In the rows, zero is written as 128.
Named turns come first, each shown by rows before and after it. Which turns, in which order, take the first row of each pair that follows to the second? Write the first one first, as in the answered first pair.
q914 (before |-> after):
[101 157 164 139 163 157 162 166 149 146 129 161 117 118  85 144 117  74] |-> [114 144 152 131 171 155 141 182 146 133 136 175 106 120  95 128 101  77]
[118 135 163 117 112 115 112 132 152 131 140 134 120 111 110 116 131 120] |-> [113 135 165 119 114 121 105 141 151 124 144 130 119 111 112 107 122 119]
[122 104 126 139 105 127 146 131 123 120 138 153 113 137 138 114 136 142] |-> [121 110 131 146  96 128 154 123 129 124 132 145 122 132 131 125 137 143]
q949 (before |-> after):
[119 102 148 150 156 126 113 135 107  99 118 119 166 140 118 106  97 144] |-> [115 105 153 158 153 126 118 123 109 101 118 122 164 138 124  98 100 148]
[129 151 123  99 125 118 138  86 127 136 119 114 102 121 118 132 132 149] |-> [125 141 133 109 108 125 147  92 133 135 127 112  87 128 125 124 131 160]
[127 130 119 109 166 134 119 173 142 111 119 139 112 155 133  96  99 120] |-> [136 144 119 100 177 116 133 156 131 103 100 114 139 152 147 106 109 136]
[145 137 106 118 146 134  97 146 125 133 132 131 120 129 136 110 109 121] |-> [151 141  98 122 148 127 113 126 108 135 118 110 141 135 153 113 122 132]
q980 (before |-> after):
[129 115 129 122 100 136 150 118  97 101 144 147 135 115 131 109  95 129] |-> [133 136 130 110 121 140 140 115 101 126 135 138 137 109  93 124  86  88]
[120 113 125 147 119 168 151 127 128 104 141 145 109 164 135 119 143 186] |-> [135 161 139 120 154 167 144 123 137 158 120 120 119 152  67 153 141 121]
[156 131 158 163  87 166 123 117 116 152 170  99 119 138 135 146 140 140] |-> [174 155 140 150 119 145 120  99 106 158 149  82 140 148 139 139 132 140]
[152 140 118 120 147 101 124 126 129 127 102 116 159 144 152 141 112 131] |-> [117 107 142 145  90 132 139 142 150 120 145 160 118 133 139 126 128 140]
Pairs:
Between the rows of a pair lie 2 to 3 turns.
[154 129 113  91 191 121  63 191 142 106 133 117 124 147 119 130  84 101] |-> [158 179 123  92 188 107 102 143 140 160 103  83 156 137  89 171 133  87] : q949 q980 q980
[164  80 100 156 129 136 105 145 134  44 146 117 125 118 158  94  80 129] |-> [165 133 118 160 130 118 165  70 118 103 110  56 167 114 127 141 154 115] : q980 q949 q949
[ 77 107 161 136  84 170 132 158 162 132 168 163  78 125  91 138 131 110] |-> [118 142 131 147  91 126 189  75 121 142 107  86 150 134 140 150 198 160] : q949 q949 q949
[113 125 140 124 127 148 123 100 131 163 134 114 137 143  71 168 115  94] |-> [118 101 121 118 143 146  92 136 135 132 144 131 123 149  88 140  70 104] : q914 q914
[111  87 109 127 128 102 105 157 151 120 145 168  91 125 160  80  42 120] |-> [ 68  89 152 152  70 124 158 129 165 149 162 165  79 116 125 112  96 112] : q949 q949 q980
[106 160 149 121 135 145 129 140 148 168 133 139 118 115  75 147 132  74] |-> [102 144 159 141  98 149 155 114 152 156 134 141 118 115  87 146 161 106] : q949 q980 q980
[134 162 144 102 109 125 134  82 113 176 122 124 122 140 123 140 163  77] |-> [122  95 133 120  82 133 123 113 114 107 151 163  88 145 159  89 137 132] : q980 q949
[131 200 148  91 177 140  97 123 112 194 114 119 141 147  44 183 129  76] |-> [ 83 152 179 129  91 177 117 142 143 183 164 176  91 128  38 170 137 101] : q980 q980
[147 148  76  64 191 124  94 143 100  97 102  98 157 156 155 154  76  90] |-> [112 160 108  68 174 150  93 153 130 131 129 111 134 140  95 182  86  35] : q980 q980
